(in the rows, 128 means zero)
Each path below is one point turned by a fixed rotation once a step. After each direction that follows a path, write how fast that rotation turns it, in degrees each step (0 if it stays still).
Each turn is a multiple of 5 degrees from 10 to 175, or 0.
Each row of a path follows its step; steps can be skipped.
path 1
step 1: [120 109 129 127 130 122 139 125 131 141 133 127 136 127 122 141 123 126
 123 120 119 127 118 136 126 130 130 126 131 127 133 125 134 132 123 137
 134 141 124 128 128 128 125 132 135 125 122 124 128 141 126]
step 3: [137 130 136 126 132 125 134 127 131 128 116 121 124 122 137 123 140 125
 127 138 134 122 132 127 127 126 125 138 119 124 130 137 134 132 126 145
 125 135 134 139 123 119 123 125 136 129 139 127 125 127 127]
step 6: [127 132 130 123 136 120 124 123 117 130 118 120 123 136 128 127 124 119
 137 127 127 127 115 122 138 129 132 120 110 125 134 120 127 121 129 128
 137 137 125 130 135 123 130 135 136 129 134 120 123 134 132]
step 7: [143 126 133 141 120 122 134 119 134 133 138 122 121 128 120 126 130 131
 131 121 122 132 123 120 116 134 120 127 134 129 128 127 138 128 124 119
 123 121 142 126 136 128 130 131 129 133 137 127 121 128 120]
step 11: [133 130 130 130 127 114 117 130 127 138 133 129 132 125 143 127 134 117
 131 133 132 127 131 139 125 127 129 119 123 112 117 119 129 130 129 132
 127 133 133 126 137 121 135 124 124 130 135 130 138 119 132]
step 12: [138 135 137 121 116 124 119 123 129 121 129 119 123 124 130 125 124 135
 123 136 127 131 119 124 133 122 123 129 132 141 123 132 131 136 125 125
 132 126 117 121 129 134 130 124 145 119 132 133 132 127 122]
step 14: [133 125 131 133 127 130 127 136 118 138 132 132 124 139 119 125 125 127
 118 123 121 131 124 131 130 134 129 132 128 115 127 125 136 113 118 136
 135 132 133 116 138 132 131 123 136 133 123 123 135 132 135]
step 16: [134 130 123 129 136 128 139 123 133 131 130 123 139 128 123 140 133 122
 124 149 129 122 124 136 130 130 126 137 133 125 130 138 136 129 129 120
 125 124 128 128 126 121 126 124 127 129 138 119 129 113 132]
step 18: [123 132 123 121 127 120 133 127 130 135 125 130 120 122 130 134 131 119
 126 128 134 131 130 124 141 126 122 113 116 128 126 131 121 114 135 129
 144 118 131 134 126 133 138 138 132 123 133 130 135 132 132]
[127 130 123 128 128 129 129 126 129 126 129 127 127 127 131 125 125 126
 131 130 127 129 128 132 129 126 129 125 130 129 126 127 126 126 127 126
 127 130 129 129 127 126 125 129 132 130 129 126 131 126 128]	60
[128 128 130 129 125 128 134 128 125 124 128 125 127 127 127 128 127 127
 127 126 131 127 129 129 125 130 130 128 130 127 130 127 128 127 125 128
 129 128 127 126 129 125 129 128 128 129 126 124 129 129 126]	55
[128 129 131 125 129 125 129 126 128 130 130 128 129 130 130 126 126 128
 129 125 128 129 129 128 128 129 128 128 124 125 125 130 127 129 125 128
 125 128 129 127 128 131 129 129 126 128 130 123 125 126 127]	85
[127 127 128 128 129 129 128 125 128 127 127 131 126 128 124 128 128 129
 128 129 132 130 129 130 127 130 128 128 126 126 129 129 130 129 125 129
 124 127 131 127 127 126 126 127 132 127 125 131 127 127 131]	60
[130 126 126 127 128 130 129 133 129 128 130 129 126 130 125 126 129 127
 129 131 130 129 128 126 127 128 125 128 131 126 129 130 128 128 124 127
 127 127 126 126 130 131 131 130 129 130 131 128 129 125 128]	155
path 2
step 0: [117 125 123 122 136 125 128 129 138 137 130 130 142 139 128 129 126 120
 125 120 132 135 128 141 118 129 134 134 114 129 131 113 125 132 132 134
 123 122 117 126 133 128 130 122 125 124 134 137 126 133 133]
step 1: [125 127 140 128 136 135 126 135 132 134 120 130 140 136 126 139 126 141
 118 130 118 115 128 130 131 123 131 117 133 131 132 135 119 118 125 134
 127 126 123 133 136 124 122 124 122 120 133 125 118 122 123]
step 4: [123 116 129 129 139 129 125 133 125 126 127 135 121 135 130 119 122 144
 135 139 128 129 138 136 123 130 136 124 123 129 131 126 128 126 127 115
 119 113 120 127 130 132 129 122 138 120 131 136 121 122 130]
step 5: [123 124 119 119 132 132 120 139 129 133 125 135 138 147 137 129 134 122
 122 123 133 126 127 128 125 117 122 130 122 125 138 131 126 122 133 125
 137 118 127 121 133 123 129 129 117 124 133 140 131 138 130]
step 7: [137 120 127 125 134 142 127 143 119 137 123 129 129 139 133 133 130 121
 132 123 134 134 129 133 116 125 133 119 121 125 132 127 119 126 119 123
 130 122 127 121 135 122 128 138 122 126 136 131 135 135 133]
step 10: [130 119 116 121 129 136 120 123 137 132 128 144 120 145 124 129 134 127
 120 132 129 131 129 128 130 123 119 134 117 137 125 126 122 124 142 126
 130 121 126 119 136 121 131 131 123 133 128 127 123 121 123]
step 11: [122 125 128 145 126 131 116 135 121 134 132 134 134 129 132 126 119 135
 131 129 122 134 129 138 127 133 131 130 126 146 131 135 128 115 127 131
 118 129 128 121 132 118 121 128 129 117 136 135 130 135 127]
step 14: [137 129 133 125 136 124 129 130 127 132 133 133 123 135 146 128 120 129
 122 134 128 127 137 135 125 127 129 117 119 142 117 126 130 125 119 129
 128 127 117 125 135 136 137 144 122 127 133 131 128 125 118]
step 18: [132 123 121 124 132 128 126 126 138 128 133 126 149 133 126 128 122 131
 131 120 122 123 124 131 125 143 135 118 125 141 132 123 121 121 130 133
 128 122 123 129 145 129 128 125 125 115 136 123 130 125 122]
[125 130 126 131 128 128 130 127 129 125 124 125 128 125 130 126 126 128
 128 128 125 127 128 129 128 127 124 128 129 128 127 128 125 130 130 130
 126 129 124 127 131 126 128 128 125 128 129 130 129 130 127]	140
[128 131 129 128 127 125 128 130 128 126 128 130 131 126 126 127 125 127
 130 131 128 130 129 129 126 125 129 125 126 128 127 124 129 128 131 126
 128 127 131 129 128 127 130 130 126 127 132 127 132 128 130]	155
[127 130 131 131 127 130 125 130 126 128 127 127 130 127 129 126 127 125
 127 125 125 127 127 130 124 127 130 132 129 129 132 129 128 130 126 125
 131 127 130 128 130 128 125 129 128 128 126 128 129 129 128]	170
[127 129 127 127 130 124 130 127 131 130 130 129 128 127 127 129 128 130
 128 127 129 125 130 130 127 128 130 127 130 126 133 129 123 128 128 125
 129 129 128 131 129 132 129 127 129 128 130 128 127 131 128]	20
path 3
step 1: [128 128 117 120 125 128 123 126 127 128 131 130 129 129 129 128 119 133
 129 135 132 138 126 130 126 124 115 124 121 117 130 130 120 131 133 126
 133 120 135 135 115 124 122 127 133 136 115 124 129 115 117]
step 3: [120 131 129 128 121 121 127 132 142 133 125 126 130 119 128 119 119 126
 140 127 123 127 122 125 131 126 129 131 133 135 138 118 131 126 130 128
 118 125 124 134 121 126 122 129 135 144 116 130 133 123 128]
step 7: [134 130 133 125 126 125 121 128 123 130 130 133 134 134 130 139 115 129
 129 120 139 149 132 124 123 132 125 125 121 129 131 131 118 134 134 135
 129 123 132 136 125 121 134 134 132 131 122 125 127 123 121]
step 8: [121 123 128 138 117 129 124 119 130 130 137 126 125 127 135 132 123 125
 138 128 120 135 119 124 126 143 128 122 134 136 132 132 128 128 130 129
 118 125 118 124 132 126 132 145 130 127 127 125 129 128 119]
step 10: [130 130 121 138 131 140 118 126 124 129 128 125 136 131 127 118 120 144
 123 124 133 133 125 124 126 140 127 130 122 137 125 133 130 125 138 128
 131 123 132 128 126 124 132 135 126 140 139 131 124 134 121]
step 12: [127 127 128 122 130 119 130 127 118 148 134 128 124 125 124 123 122 138
 114 129 128 136 133 124 124 136 127 130 129 131 130 131 131 127 127 125
 131 123 132 123 129 113 132 129 133 136 116 136 129 122 133]
step 13: [136 126 140 136 127 125 124 131 127 132 130 136 128 128 130 133 117 138
 132 119 131 134 122 127 133 133 128 134 123 136 122 127 134 128 140 141
 127 126 123 140 126 124 134 141 131 129 123 128 131 120 136]
step 14: [131 126 125 137 126 128 117 127 130 138 139 121 113 123 134 128 126 122
 135 140 119 127 120 131 131 137 120 115 125 130 129 133 132 126 130 129
 124 123 118 131 134 123 131 127 134 131 123 135 128 120 132]
step 16: [136 126 125 139 127 139 121 131 132 126 129 120 130 128 132 117 119 130
 130 133 132 130 120 132 128 138 132 137 129 129 124 137 134 136 133 136
 116 138 129 123 122 119 137 132 136 134 132 126 131 131 122]
[126 130 129 126 130 127 129 128 131 130 127 127 132 127 132 125 126 129
 131 128 128 128 129 129 128 127 127 127 130 128 128 130 133 128 127 126
 127 129 129 128 128 127 127 127 128 129 132 127 125 130 126]	55
[127 132 128 126 133 129 128 125 126 127 132 128 127 130 127 125 128 127
 131 130 126 125 130 130 126 127 128 126 127 129 130 127 128 131 127 129
 129 127 129 128 128 128 127 129 133 129 126 128 128 127 129]	135
[130 129 127 128 129 130 129 128 128 130 128 130 126 125 126 127 130 129
 127 125 129 132 129 128 128 125 130 125 131 125 127 130 129 129 129 126
 132 128 127 128 129 130 128 127 128 132 124 129 126 129 126]	130
[128 127 127 127 129 127 126 127 127 128 125 126 129 128 128 128 126 132
 128 129 129 128 128 128 125 128 128 131 127 123 127 130 127 129 124 129
 131 132 128 126 127 124 128 128 129 127 126 124 129 129 127]	70
